In the rows, zero is written as 128.
A single turn carries every row of the set below to another of its rows. Some are shown first; where does it send the rows asked next?
devav: [125 144 105 125 110 134  96 171 123 135 142 161 109 104 118 148 120 142
 139 135 135 150 147 119]
lusa: [101 125 134 130 136 113 149 137 139 135 102 141 112  98 117 135 117 146
 133 110 174  84 103 110]
nivu: [104 168 121 156 108 134 174 119 112 127 130 104 100 118 116 110  87 141
 113 117 141 115 125 114]
tuzuk: [139 178 119 151 126 123 134 117 141 139 135 123 170 173 136 128 116 149
 108 120  96 116 137 118]
posot: [118 132 114 120 128 141  95 174 118 143 140 156  95 115 131 130 120 126
 134 136 133 149 154 140]
timu: [174 118 156 125 148 114 119 145 113 116 118 138 143 120 133 154 143 155
 119 122  98 141 119 105]
kep: [117 160 101 120  99 132 111 142 125 144 115 161 124 102 124 131 139 101
 128 129 129 150 158 118]
mebap: [111 130  82 114 121 121  83 158 126 143 139 137 140 110 116 125 127 119
 134 119 126 153 121 117]
puvos: [108 141 110 147 131 147 153 111 119 115 144 102  95 116 104 111  77 161
 118 133 135 117 116 113]
Tole: [109 110 146 125 141 130 152 118 123 131  93 140 101 100 112 129 126 127
 137 130 174  91 121 128]
lig: [116 104 137 128 134 124 146 122 115 125 100 131 116  98 100 141 127 136
 144 128 177  95 107 119]
godif: [ 99 106 135 121 149 124 146 119 132 138  93 129 110 102 117 112 122 120
 131 117 167  89 109 128]
vagop: [142 165 137 153 143 135 132 142 136 139 148 125 138 178 144 127 103 165
 110 127  98 114 145 136]
Begi: [100 161  98 115 119 126 102 152 140 153 123 161 119 115 140 116 131 105
 121 118 129 145 150 125]
pifo: [151 149 159 121 161 109 121 144 144 128 111 161 132 131 160 141 139 152
 103 111 101 128 131 104]
Goki: [167 141 170 126 145 119 134 137 117 124 101 154 129 125 150 147 151 136
 110 122 102 135 144 113]
buse: [165 160 139 156 123 147 140 121 119 126 137 126 141 163 124 141 113 160
 120 147  97 121 159 130]
Lileg: [157 114 159 115 175 114 108 150 122 126 122 138 134 138 151 134 139 150
 112 117  99 137 117 121]
Zuv: [155 125 156 115 160 112 121 126 117 131 100 134 150 134 149 125 155 117
 105 114  96 139 126 119]
tapi: [121 118  94 114 117 134  91 150 106 142 130 131 132 109 113 119 134 102
 136 130 124 159 136 133]
dedut: [107 120 128 129 127 112 149 120 128 131  96 134 128  97 104 137 128 133
 137 114 175  91 100 107]
taf: [ 96 145  97 133 143 143 142  78 124 116 136 107 115 137 104 106  95 141
 117 136 144 120 113 113]
Goven: [101 152 125 143 129 129 149 118  87 122 147 105 105 161 113 135 104 147
 130 133 173 122 112 133]
tuz: [156 137 142 119 149 101 119 129 133 126 105 141 163 122 142 139 148 138
 106 106  93 136 114  94]
mak: [147 136 129 146 146 140 124 130 118 137 145  98 152 175 131 111 110 146
 115 129  88 123 135 146]
Ded: [ 91 167 116 135 138 138 149  84 115 120 134 126 103 159 118 125 106 140
 121 139 167 117 128 123]
Zopun: [151 159 133 150 127 143 143 107 121 138 123 113 155 167 133 112 122 127
 110 135  87 122 156 138]
fara: [100 105 134 124 152 118 139 138 135 136 107 129 110 101 116 121 112 141
 133 112 169  87  98 123]
bofe: [159 148 118 152 126 133 125 119 120 126 146 110 171 167 113 139 114 162
 123 135  95 126 129 120]
Vop: [101 156 116 149 111 121 163 118  87 131 135  88 123 140 111 115 103 128
 122 113 154 122 106 124]

kep goes to tapi
Vop goes to Goven
timu goes to Goki
Where do these go?
godif goes to fara
buse goes to Zopun

A single turn carries every row of the set below to another of its rows. Some are shown first; where does it send the rows asked next?
biz: [102 122 141 136  91 121 140 152 110 122 109 120 149 167 168 101  74 121
 117 149 101 146 113 133 119 108 169 140]
dezuz: [152 127 129 151 153 123 171 123 157 153 139 110 109 149 108 164 129 149
 102 146 143 113  90 112 126 121 158 126]
zeda: [ 86 106 177 141  91 140 128 129 138 142 108 117 119 149 126 170 116 111
 132 144 121 124 102 109 108 143 154 178]
Damo: [127 126 132 157 151 135 178 108 171 116 121 129 111 122 133 132 112 156
 116 149 122 104 131 104 130 132 135 111]
Fug: [110 120 183 124 122 161 128 125 157 130 177 130 127 125 115 153 106 108
 106 129 145 117 113 119 111 153 173 152]
non: [110 135 123 126 116 149 111 165 136 162 144 101 147 129 147 126 104 151
  82 163 113 101 102 120 102 101 141 125]
vuso: [115 134 116 155 127 151 170 109 163 132 127 118 130 121 128 154  81 154
 112 141 112 125 127  91 112 150 132 122]
vusi: [105 124 167 151  83 112 118 174 112 134 153 109 145 159 125 153  88 108
 124 152 115 136  96 100 125 105 152 141]
vef: [108 118 183 129 122 133 122 132 151  82 142 125 132 128 136 134  95 107
  82 188 139 105 131 139 122 125 153 136]
Suses: [100 122  67 139 111 139 146 138 143 128 120 126 132 137 133 135 101 119
 134 113 123 128 122 114 126 135 152  80]
mobo: [104 122 169 149 101 120 144 120 146 123 125 159 114 139 138 163 106  88
 105 160 109 106  96 156 123  96 199 154]
zapak: [ 85 123 162 142 125  95 119 161 115 113 118 147 106 163 131 141 109  74
 135 150 128  93  95 143 137 108 148 122]
fibi: [121 121  97 142 121 131 147 124 138 150 103  90 124 145 137 171 119 144
  90 169 133 123 104 102 113 142 127 140]
dovon: [115 130  93 145 118 146 150 135 142 133 142 114 145 123 128 148  83 139
 128 126 118 140 109  86 122 137 132  88]
Dipu: [111 118 156 135 116 141 142 137 117 128 119 120 135 150 132 115 114 119
 172  98 121 131  80 115 122 139 160 158]
guno: [139 112 131 133 129 143 143 156 158 148 129 139 107 149 113 118 132 136
  97 131 116 105  99 154 101  91 205 119]
dek: [101 138 182 145 127 130 163 128 137 138 138 145 140 131 121 120  62 133
 126 124 113 102  94 151 120 120 186 147]
kideb: [ 78 103 140 129  79 122 112 158 118 167 141 150 118 147 157 150 126  87
 114 130 125 126 102 128 131 120 175 126]
biged: [118 100 163 128 123 132 135 145 141  96 145 161  94 141 114 127 121  83
 105 130 139 108 130 145 117 149 188 138]
Kogi: [133 132  95 147 120 125  96 146 132  85 106 122 132 139 130 136 109 101
 111 158 106 119  64 146 120 102 152 125]
zep: [ 94 130 155 111 116 157 101 142 136 103 148  92 151 146 146 143 103  92
 117 156 143 126 117 107 110 134 131 139]
Topom: [111 110 152 143 148 128 106 130 166 126  91 127  95 167 134 127 113 146
  79 175 133 128  94 134 120 136 131 124]
Neman: [ 93 121 175 124 123 147 124 102 140 139 121 126 154 136 176 130  92 133
 121 152 127 150  71 126 135 118 149 125]
perur: [116 100 164 140 118 111 139 145 113 145 141 177 110 144 148 105  99 119
 118 115 123 145  86 133 142 140 176 113]
dovok: [122 123  93 148 149 102 151 141 143 136 121 130 102 152  94 154 118 118
 111 130 151  92  87 148 138 124 165  96]
Mudaz: [ 88 112 158 138 115 115 128 128 114 101  94 147 131 112 159 104 105 122
 125 152 120  94  99 150 140 134 142 140]
tifi: [129 122 105 160 137 124 168 101 175 107 122 153 107 131 143 128 115 134
 108 144 118 118 127 131 146 121 166  95]
kat: [125 132  96 150 133 114 152 104 164 123 101 112 120 146 134 164 118 130
  82 177 135 103  99 151 135 109 164 126]
bek: [ 99 129 113 130 144 143 105 150 141 167 127 144  99 165 115 145  94 106
 108 109 128 127  70 130 102 154 147 118]
Sedo: [148 130 133 171 115 132 119 138 149 121 141 128 113 119  99 144 113 143
 104 132 107 110  76 119 120 148 154 177]
fil: [113 128  83 155 132 115 156 133 158 104 118 141 116 156 130 122  93 116
 123 128 121 123 127 134 142 117 162  77]
pevot: [109 115  65 133 108 113 131 143 126 149 114 119 127 134 138 162 111 121
  82 159 137 117  98 136 129 123 155  92]
bovu: [137 127  90 153 122 111 154 163 116 154 141 109 122 149  95 165  95 131
 105 132 131 121  91 103 115 139 149 117]
vakem: [112 109 142 112 114 131 108 158 124  89 141 133 124 160 159 120 114  75
  96 165 136 137 126 132 121 115 162 105]
rer: [114 125 135 119 104 152 125 158 130 119 168 127 126 162 123 140 101  69
 123 111 129 138 117 121 102 141 186 142]
gug: [109 108 214 131 131 129 137 133 144 138 133 130 121 143 135 155 127 121
 122 170 134 117  88 115 124  92 154 125]

Sedo goes to non
tifi goes to Damo
Where do these go?
fibi goes to bovu
Fug goes to zep
zapak goes to mobo
Mudaz goes to dek

